Each named move below is a turn or a mirror, shown by a few rows before and after it. Which moves, in which order, take the first row of each later pair to the second? The first pair is answered.
move k_443:
[  4.6   6.5   0.5  13.0  -0.5   5.5   9.7 -10.0  -6.0] => [ -1.5  12.9  -0.7   8.3   6.8   9.4   3.2  -8.5 -10.2]
[-21.9   7.7   5.2  35.0   8.3 -14.3 -10.6  -6.8  -1.6] => [-14.8   0.6   8.5  39.9   2.0 -11.6  -5.3 -13.0   3.8]
[-6.8 -8.7  6.0 -5.4  3.3 -5.5 -1.9  7.7  0.4] => [-1.7 -9.2  7.7 -4.4  0.4 -6.3  0.0  4.7  2.7]
[-11.8  15.2  -7.6   8.6   7.6   5.2  -7.1   7.8   8.9] => [ 5.7 -5.1 -2.3 15.4 -9.8 -0.1  8.0 -5.8 11.3]
move k_497:
[ 34.2 -12.9   2.0  -0.8 -19.0 -12.5  12.5  -3.0 -13.8] => [ 32.4  -7.6   3.2  11.0 -16.9  -6.7  16.1 -13.2 -20.2]
[  1.3 -11.3  -6.2 -11.1  24.1  -6.0  -7.9  28.8  22.1] => [-16.2   9.7  -7.0  19.7  38.7  14.6  -1.5  -3.7 -11.1]
[ 13.8  -4.7   4.7   7.7  -7.0   0.9  -0.6 -18.1 -20.9] => [ 22.9 -18.0   3.2 -12.8 -16.5 -10.8  -6.8   4.9  -8.4]
[  5.0   2.8  -2.3 -38.3  31.9  -4.4 -35.7  10.3  11.8] => [ -0.4  25.2  -4.6 -22.0  42.5  12.3 -34.5 -19.3  -8.8]
move k_851:
[ 28.1 -24.3   9.5 -28.6   1.1  -8.7  -3.6  10.6  30.2] => [ 20.1 -31.8  12.7 -10.3   5.5  -2.4  -8.3  10.8  42.0]
[  6.0 -15.2  15.9 -22.9 -17.1 -12.2  -6.0  23.6  30.5] => [ -2.3 -14.2  12.1  -4.5 -16.9  -2.3  -4.1  18.1  45.6]
[  1.9  16.0  -1.9 -31.8  -1.4  -6.4  -7.7  24.3 -13.1] => [  3.4   2.7   2.2 -26.5 -10.6 -11.6  -7.0  26.4  -2.2]
Then:
Between the rows of a pair lie 2 to 3 moves.
[ 16.2  16.9  -0.2 -38.6   5.3  -2.1  -0.7  17.7 -21.0] => [ 29.8 -12.5  12.6 -18.1 -25.3  -6.7  15.6   0.6   2.5] -> k_443 then k_851
[-36.3  26.5 -16.0 -15.6  13.7 -27.0  -7.4  13.8 -11.7] => [-16.9  -9.7  -7.6  32.0 -16.9 -20.8  23.9 -31.7  13.2] -> k_443 then k_851 then k_851
[ 16.2   0.5   3.4   6.1  -9.0 -24.1  13.5 -19.3 -47.2] => [ 18.0 -30.4   9.9   2.3 -33.3 -34.5  15.8   8.1   2.9] -> k_497 then k_851
[ 29.4 -41.2   6.7 -11.8   3.6  -7.0 -28.0  -2.4  53.0] => [ 15.8 -24.1   1.7 -22.2  16.7  -2.8 -38.3  13.6  52.2] -> k_497 then k_443 then k_497
[ 24.0  -8.1 -11.9 -29.2 -17.4 -24.0   4.6  -3.8 -16.3] => [  5.2 -23.1 -11.8  -0.5 -26.9 -17.6  13.7  -1.2  18.8] -> k_851 then k_851
[ 19.9 -23.4  27.6 -10.4 -38.6 -19.9  16.3  11.4  15.9] => [-15.7  10.5  12.5  39.7  10.8  25.9   5.4 -19.3  35.3] -> k_851 then k_851 then k_851
[  9.8 -23.4   6.7 -19.5 -20.7 -22.3  10.5  15.0   3.2] => [-11.9 -23.7  -1.2  18.9 -12.9  -1.4  15.4   3.4  33.9] -> k_851 then k_851
[ 56.1 -27.9   9.0 -49.2 -21.5 -25.9  -3.7   2.5 -13.9] => [-15.9  18.6 -14.1 -26.4  41.1   6.8 -33.7  39.9  37.9] -> k_851 then k_851 then k_443
[ 30.1 -34.7   2.1  -7.0 -29.4  -4.2  17.2  -9.7  10.4] => [ 15.2 -23.4   2.3  21.1 -15.7  18.1  20.3 -32.1  12.5] -> k_851 then k_497
[ 16.6 -12.8   3.3 -14.6 -17.9 -33.5  12.6  21.9 -17.6] => [-11.5 -10.8  -2.5  40.3   0.9  -7.4  20.4   3.6  29.2] -> k_851 then k_851 then k_851
[ 16.2  11.0   0.3  -7.9   1.1  -1.8  17.0 -49.1 -34.8] => [-14.2  14.2 -11.7 -41.4  17.8 -13.7 -15.9  21.7  22.4] -> k_497 then k_851 then k_443
[ 20.4   7.1   6.9  -7.3  -7.7  -3.8   8.6 -30.3 -54.1] => [  9.6  -5.2   2.9  20.1 -16.8   2.9  21.4 -41.2 -35.9] -> k_497 then k_851 then k_497
